Each named move below is a turn or a mirror, shown by a few rows before and after it. Which moves, in which order, take the first row of each later pair to the second? The first pair is answered.
tege:
[ -5  -8  16   7  -4 -16   6  20  -1   2  -1   6 -17  -6   8  11 -33 -29
  26  19  -8   7  -9   0   3   0 -34  15 -17  11   3  15   5  34 -14  24] |-> [ -9 -13  24   9  -3 -11   9  22  -5   0  -5  -3  -4 -13   1  10 -33 -27
  34  28  -4   4  -3  -3   6  12 -35  16 -12  12  -1  12  15  22 -16  26]
[ 45  -4   5  -1  18  -9  -6   4  21  26  -5 -22  20  18 -16  12  -1   6
 -12  -8 -14 -11 -25   7  15 -13   8 -21  15  -7 -24 -40 -24 -19 -25   6] |-> [ 43  -2   4  -4  20 -12  -6   3  19  26  -1 -22  19  18 -19  14  -3   5
 -14  -4 -13  -9 -24   6  17 -12   7 -22  18  -5 -22 -38 -24 -15 -24   5]
[  5  -6 -26  -9 -19 -34 -27 -29  14  24   9  23 -12  37  -4  -3   1  -9
 -30  -7 -10  -2 -14  13   1  -7  16   3  -7 -15  21   3 -19  25 -11  -9] |-> [ -3 -17   5 -12 -13   2 -21 -17   6  16 -15  -6  48  -3 -22  -4  23   4
  -2  20   0 -11  24   6   8  48   5 -12  24  -5  -2   0  23 -26 -14   1]
[-17 -16  16 -23  26  25  11 -14  -3  -5 -30  21  15  15 -13  10  13   9
 -11  -1  31  13   1  11  11  30   9 -33   7 -27  15  28   8 -12  -6 -15] |-> [-15 -12   3 -22  24  10   9 -22   4  -2 -19  34 -11  33  -7   8   5   2
 -23 -11  27  21 -16  18   7   7  14 -25  -8 -30  27  31 -10  11  -4 -19]
zozor:
[  2 -11  19  -7   5 -33 -22 -10   1  31 -26  -4 -37  47 -23   8  -7  13
  -5   2  -5 -19 -38  36 -63  -6 -14 -33   6  -5  37   8  -4  20 -34 -17] |-> [ 28  -6   7 -13   7 -24 -11  -8   9  27 -21   7 -53  54   0  -1  -2   0
 -14 -13   3  -8 -38  27 -58 -24  -2 -35  -3   5  18   7  -8  20 -34 -40]
[-22 -21  19  16  -6   9  -2  15   0  12  -3 -10 -10  12 -15  13 -22   7
  27  27  17 -17 -28  18 -12  34 -26  -9   3  -2   8  -1 -10  -2   3  48] |-> [ -9 -11   8  16  -1  -7 -24  16  10  15   7   1 -22  27  -5  19  -5  25
   9  10   8 -11 -46  27 -10  11  -9  -5  -4 -19  15  -2 -38  11   4  38]
[ 11   8  18 -18  -3 -11 -40 -17   9  -9 -15 -25  23 -29  -2   5   5  26
   9 -10 -12 -12   4  13  -6  11  -8  12  -4 -46  23   9 -32  -8  28   5] |-> [ 35  13   3 -24  -3  -9 -36 -13  20 -11  -8 -14   7 -23  15  -4  12  15
  -5 -26  -8   1   3   6  -3 -10   2  15 -10 -42  10   9 -38  -4  31 -23]
[ 12  15   1 -11  23   2 -36   5  -9 -15 -11 -14  46 -15 -17  20  48  62
   4  17  15  15  21  14  21  26   8  -5  33 -12   2  18   1 -43 -13 -17] |-> [ 27  24 -11 -18  26   2 -38   8  -1 -17  -4  -5  36  -4  -6  15  56  58
  -8   2  14  26  17  10  23  11  22  -4  26 -11  -5  19  -7 -42 -11 -33]
lufi:
[ 37  -4 -35  -4   8  -2  25  29  11 -24   7   0 -10 -32  13 -35 -25  -4
  21   8  29 -11  -5 -33   6   7  -9   5  13  17 -43  10  34  -8  21   9] |-> [ 38   5 -31  -9  11   3  11  27  10 -34   4  -2  12 -39   5 -30  -6  19
  14   8  30  -9   7 -32  15  16  -2  13  24   6 -41  13  31 -22  20   2]
[  5 -17 -29  34   5  32   4  44  -5 -52  12  -9 -19  35  48 -37  15  16
  23 -19 -32  41 -19  23  -9 -11  35 -25  13 -37  11 -10   2 -14 -18  -4] |-> [  4 -15 -27  30   6  32   2  42  -4 -52  14  -9 -17  37  47 -36  19  21
  20 -17 -32  43 -18  24  -7  -8  37 -25  18 -38  10 -11   3 -14 -15  -6]
[ 24  -2 -11 -21  -1  31  53  -3   9   7   1  41 -35  25  18 -36 -20 -40
 -17  -2   1  23   9 -21 -17 -13  19 -18 -27  30 -52 -11  18   7  -8   5] |-> [ 32   0  -2 -27   1  48  47   2   8   4  -9  28  -4  10  17 -34   3 -19
  -8   0   3  22  21 -27  -6   8  23 -23 -11  26 -66 -17  26 -23  -9   1]
[ -6  -8  -4 -16   9   3 -12 -14 -15   6  -1  17 -11  14  33  24  -3 -42
 -32   2  -4  -1   9  29  -6 -20  -3 -11  -2 -21  13  25  -6  16   9   2] |-> [ -4 -17   4 -13   9   7  -2  -7 -13  14  -2  14 -12  12  37  21 -13 -58
 -23   6  -1   3  12  21  -8 -15  -8 -21  -2 -10  -4  19   7   9   7   9]
Luzup:
[-18 -24  43  38 -47 -19 -60   4 -28  -3 -14 -33  20 -30 -43  17  31   5
   4 -24 -12 -34   7  10 -40  37 -12 -52  31  -9  41  -3 -20  20  41  75] |-> [ 70  -1  -1  22 -43 -10 -39  17  -2  -6   9  11 -39   0  27 -16  38 -33
 -44 -85   0  16  -4 -16 -31 -35  29 -51  -2  12  -6  -3 -46  36  47  -2]
[ 34 -11   2  -4 -12  15 -13   4  15  -8  27 -15 -19  31   9  -7  10  16
  17  -6 -19   1 -34  -1 -18  -2  32 -15 -13   6 -28 -19  -3 -24 -15  15] |-> [  7 -12  -6 -16 -30  28  33 -20  -8 -29  20   3 -22   7  -8 -21 -26 -22
   5   9  -5  -8  -6  -8 -17   7  14  15 -26  32  -9   6  26   3   2   2]
[  0 -24  33  15 -26 -27   2  -9 -23 -21   5   8 -48  39   2  15 -30 -48
  -2 -18 -13  31  -7  19 -19  -6  -8  -1  12  12   9  -3  12  23 -25  70] |-> [  8 -22  35  16 -21 -27 -12  -4 -15 -18   7   4 -47  46   4  21 -23 -38
   1 -22 -15  30 -15  19 -20  -6  -3 -10  17   6   7 -11   7  15 -26  75]
Now pairs of rows:
Each pair is two moves apart.
[-47  -3 -15 -10   9   8 -35  14 -22 -14   3  -3  31  -7 -40 -14  16  40
   0  20   2 -11  -2  24  42  26  18  16  11 -20  30 -14  -3  -5   1  15] |-> [-46   4 -30 -21  -1  17  -2   0 -29 -27   3  19  14 -16 -33 -32  -9   4
 -19  16  14  -6  17  14  46  14  13  41  -6   2  30   1   8  17  13 -12] -> Luzup, Luzup
[ -1   5   3 -13   2   5 -12 -11   5  -8   7  -8  42  -6 -29  -8  23  31
   2 -18   3 -16  17 -11  25  23  26  16  32  -4  -2   7  23 -25  25  -4] |-> [ 20   8 -25 -20  -7  -2  12 -13   9  -8  20  17  -9  12  -1 -25   1  -9
 -15 -38   8  -2   4 -20  21 -18  30  20   4  13 -10  16  13   8  34 -27] -> tege, zozor
[-20  -7  -6  -1 -11  18  35 -11  -8 -15 -12  -4  29 -11  -8   0 -10 -15
  22  28   2  17  25  -3  -6  -2  -2  14   6  11   1  15  25 -22   8 -26] |-> [-39  -6  -6   4 -10  -5  12 -19 -11 -17 -10  -6  28   0 -23  18 -11   7
  18  30 -11   7   6  17 -11  -2  -5  21   8 -10  32  17   7  -8   9  -7] -> zozor, lufi
[ 11   0 -19 -15 -18   3  41  22   2   3 -19 -27   9 -14  -9 -58 -40 -39
  19  -4 -13 -17 -19 -35 -13  -2 -22   8   8  42 -18  -9  25  31 -22 -22] |-> [ 36   2  -9  -5  -2 -19 -14  41  22  25  -8 -40  11  15  -1 -35  -6  11
  24 -19 -33 -13 -53 -21 -16  -6  -3 -20  20   4 -20 -32 -13  11 -38   1] -> zozor, Luzup
[-31  11  11  -3 -22 -13  27 -22 -25  18   1 -20 -16  47   0  24 -23 -11
 -37   7 -23  13   5 -16 -20  12 -28  -5   8   8  37   7 -13  32 -28  26] |-> [ 16  16   1  -6  -9  -5  19  -1  -8  28  11 -18 -27  66  31  18  -3 -12
 -41 -17 -26  35  -2 -27 -18  -7  -7 -23   4  10   4  -3 -30  16 -35   8] -> Luzup, zozor
[ 33   1   3   1  -5  14 -24  -1 -10   6 -13 -41  34 -37 -10   3  23  64
 -12 -20 -13  24  -7   0 -21   6  -5  -9   1 -29 -11 -33   7  -8 -37  32] |-> [ 55  14 -22  -8  -8   8 -15  -9  -6  -3  -3 -18  11 -25   5 -10  23  48
 -38 -46  -5  44  -9  -7 -16 -24  10   9 -17 -25 -16 -22 -11  13 -30  -1] -> lufi, zozor
[ 30  -6   3   0  16   5 -15   6  13  18  -8 -24  -3  24  26   4  35  23
  21   3 -14   1   1 -18  -9  11  13 -32  14 -12 -21 -32  -4 -24  -8  12] |-> [ 19   5 -10  -1  10 -15 -32 -14  10  10  -4  -7 -11  32  14  12  40  41
  -6  -5 -19   0  -5  -4  -3  -6  19  -8   4 -35  13 -16 -28  -6   0   0] -> lufi, lufi
[ 14 -13 -35   1   4 -10   8 -28  16  -1  33  11 -37  20  -7  -7   1  11
 -18  -7 -17  -2 -19   1   6 -33 -12  24 -23   1  55  12  -8  32   7  -3] |-> [  2 -19  -2   5  15  10 -17 -21   7  -2  12 -20  28  -9 -33  10  35  57
   3  14 -17 -17   5   6  17  19 -15  13  13 -13  48   5  11 -19   3  13] -> tege, zozor
[ 57   5 -16 -11 -13   2  32   6  17  -2  28  14 -52   0  48   0   0 -51
  16 -23  20  -6 -14 -33   6 -18  14  -2 -21  30 -40 -25  -7  -8   2 -20] |-> [ 25  -1  14 -13  -6  29  25   3  -4 -12   2 -15  17 -43   9   8  18 -19
  42  11  26 -26  27 -33  16  38   5  -2  15  31 -41 -21  33 -53   3  -8] -> zozor, lufi
[ 16  17  -7   4  -1 -16 -28  12  10   2  29  12  -1  12  10   1  13  29
  -7 -16  11  20 -24  31   4 -19  18  11   2 -15   3   0 -30  -3 -16  -8] |-> [-25  14  -1  -5 -12  10  14  -6 -18 -21   7  10  26 -33 -18  -8 -16   2
  -2  12  31   4  19  20   5  13  -9  32   2  11  11  22  18  -5  -6  -9] -> Luzup, tege
[ 24   1  20  39  -5 -46  10  -2  17  -8  -4   6  -5  -3  11  15   6 -24
  12 -30  10  25 -19  20  -1 -16  49  13   3 -30  22  11 -26 -34   2 -36] |-> [-15 -11  36  39  -9 -28  37  -7  -3 -14 -18 -12  18 -31 -12  17 -15 -38
  33   0  17   7   4  15  -3  17  24  14  13 -13  28  18  12 -37   7 -14] -> zozor, Luzup
[ -9 -10  13  14  17  13   1  -6 -38 -17  -5   6   8 -18 -13   4  -1 -10
  -2   7  18  10  22  -4   1  20 -16   1  13  -2   0  28  39  -5  18 -14] |-> [ 13   4   9  20  30  -8 -44   4 -23  -6   8   4   5   9  -2  16  29  26
  -9 -10   4  14  -5   7   0   4   5  -7  13 -33   3  14   1 -13  10 -11] -> Luzup, lufi
[ 21 -18  -9 -10   4  32  16  -3  -8  -1  -4   5 -13   4  -5 -12  -2 -32
   0 -11  18   4  15 -13  11 -32 -12 -10 -12  21 -23   5  22   5   7 -12] |-> [ 27 -10 -15 -14   4  25   5  -5  -5  -2  -2   9 -18   7   0 -12   5 -24
 -11 -20  16  10  11  -9  14 -36  -6 -10 -17  15 -23   5  12   4  14 -18] -> lufi, tege
[ 18  29  -9 -25 -39  19  13   3 -20 -19   7  13 -37   3 -13 -39 -13 -14
  -5 -14  -5   7   5  18  -9   9  53  49 -15  41 -45   8   7   3  11 -47] |-> [-23  18   0 -10 -38 -25 -23  -2 -21  -7  16   5 -44  27 -36 -11 -22  14
   3  -6 -30 -15 -33  45 -30  11  40  48 -15   5   5   4 -23  29   6   3] -> Luzup, tege
[ 10  39 -23  -8   0 -20 -44 -25 -31  31   8  26  17 -26 -14  39  22  34
 -22 -17  25  10  16 -13  -2 -23   9  39   7 -31   1   8 -16  -4  12  -4] |-> [ -2  35 -15  -9  -3 -24 -43 -29 -34  26   5  25  22 -33 -23  41  18  35
 -20  -7  26   2  20 -11  -3 -14   4  41   8 -29   6  12  -9  -2  10   5] -> Luzup, Luzup
[ 24  -4 -22 -22  20   4 -25  -6 -11  10  -8  19   2   4   4   5  -2  12
 -14   1  -7 -13  13 -13   4 -13   3  -3   8 -31  -8  -6 -13 -25   6 -10] |-> [  7 -11 -16 -22  12  15  -1 -14 -23   3 -16  14  10 -13  -8   1 -18  -5
  -5  16  -1 -22  29 -20   5   3 -14   4   9 -19  -7   2  10 -24  13  -1] -> zozor, Luzup
[  0  -2   2   6  -5  16  10 -14 -36   6   6  22   1  -5  53 -25  21 -14
  14 -13  -2  10 -29 -17  11 -16 -32   4 -36  27 -19  35   6  -1  30  -1] |-> [-37  -8  18  14  -9   5  -4 -20 -44   9   0   8  18 -12  24  -7  22   7
  25   5 -11  -7 -31  -3   1   7 -45   4 -24  11   5  35   5  -3  25  29] -> zozor, zozor
[ 15  15  -9  29  10   0  -6  -3  13 -20  -7 -51  17 -27  -4  12  30  25
  30   7   1  31   2 -29   7  46  17 -29   9   5 -40 -12   7 -56  -6  -7] |-> [ 28  17 -41  34   4 -33  -2  -3  26  -7  19 -20 -55  15  24   6  -2  -9
  11 -21 -12  44 -41 -30  -8  -8  20 -26 -25   8 -24 -15 -29   2  -4  -8] -> tege, lufi
[ -8 -18  11  -3 -15  10  23 -20  -4 -13 -14  10   0 -18  13 -14 -14 -19
  -6  14  -5  -4   9 -12 -12   8 -14  15   9   9   8  -1  -9  16   0  -1] |-> [  2 -13  17   2  -1  -3 -14  -8  10  -3 -10  -1  13  -3  14   0  12  17
  -1   8 -17  -7 -14  -2  -8  10  -1  -3  22 -14   7 -13 -34   0 -13  15] -> Luzup, lufi
[ 21  18 -17 -44 -25 -24  -6  -2   8 -34  32  11 -28  13  17  -4  34   8
   7 -18  -8  -1  -9 -44   1   9   2  -5   5  -7 -17 -13 -13 -35  14   2] |-> [ -2  15 -12 -49 -33  -9  19 -14 -11 -47  21   9 -14  -8  -1  -9  17  -6
   8   1  -1  -8  15 -48   1  29 -16  11   6   8 -10   3  14 -36  21   2] -> tege, Luzup
[-22  12  22  -3 -15  18  20  -4   1 -30 -33 -19  36 -39 -12   3   7  17
   1  -5  31 -12  41 -19  13  47 -11  17  19  17   0  37  43 -25  18  -5] |-> [ 18  31  10   1   2  -6 -36   9  23 -17 -13 -13  30  -2   6  15  52  67
 -17 -40  11   3   7  -7  19  20  24   6  21 -23   1  17 -12 -35   7 -13] -> lufi, Luzup
[-16  12  16   8  20 -19 -57  -7   3  -9   3 -23  38  12 -36  15  31  85
 -10  -1 -22 -10  -3  34   2  11  14   2  12 -49  31   8 -23  -2 -11  11] |-> [-26  23 -15 -15  -7  10  20 -42 -18 -45  -3  15  10 -18 -31 -24 -17   9
 -46  -1  11   0  40  14   9 -10   3  48 -19   1  35  49  14  41  12 -50] -> zozor, Luzup
[-24 -39  16  14 -26  -6  34   6  -7   0  10  12 -43  21 -32  13 -70 -42
  -7   7  12   0 -28  24 -26 -28 -12  -5 -14  -9  -3   1  -2  32 -35  24] |-> [ -5 -48  37  21 -11   3   0  34   6  19   7 -15 -12  23 -26  25 -39  -9
  20  13   3  -1 -36  23 -20  -8  -2 -40  12 -23 -32 -25  -5 -15 -50  50] -> Luzup, lufi
[-32  16  27 -23 -27 -10 -11 -16  17  18  29 -37 -60   6  35  12 -10 -58
  17 -13 -47 -26  -8 -15 -23  19 -46 -26  -5  27   1  -6 -20   0 -26  57] |-> [-21  17  33 -22 -18   0 -21  -7  24  21  27 -49 -40   3  37  12   7 -45
  30 -11 -47 -27  -2 -18 -23  29 -42 -39   8  28 -15 -17 -14 -24 -30  62] -> zozor, lufi
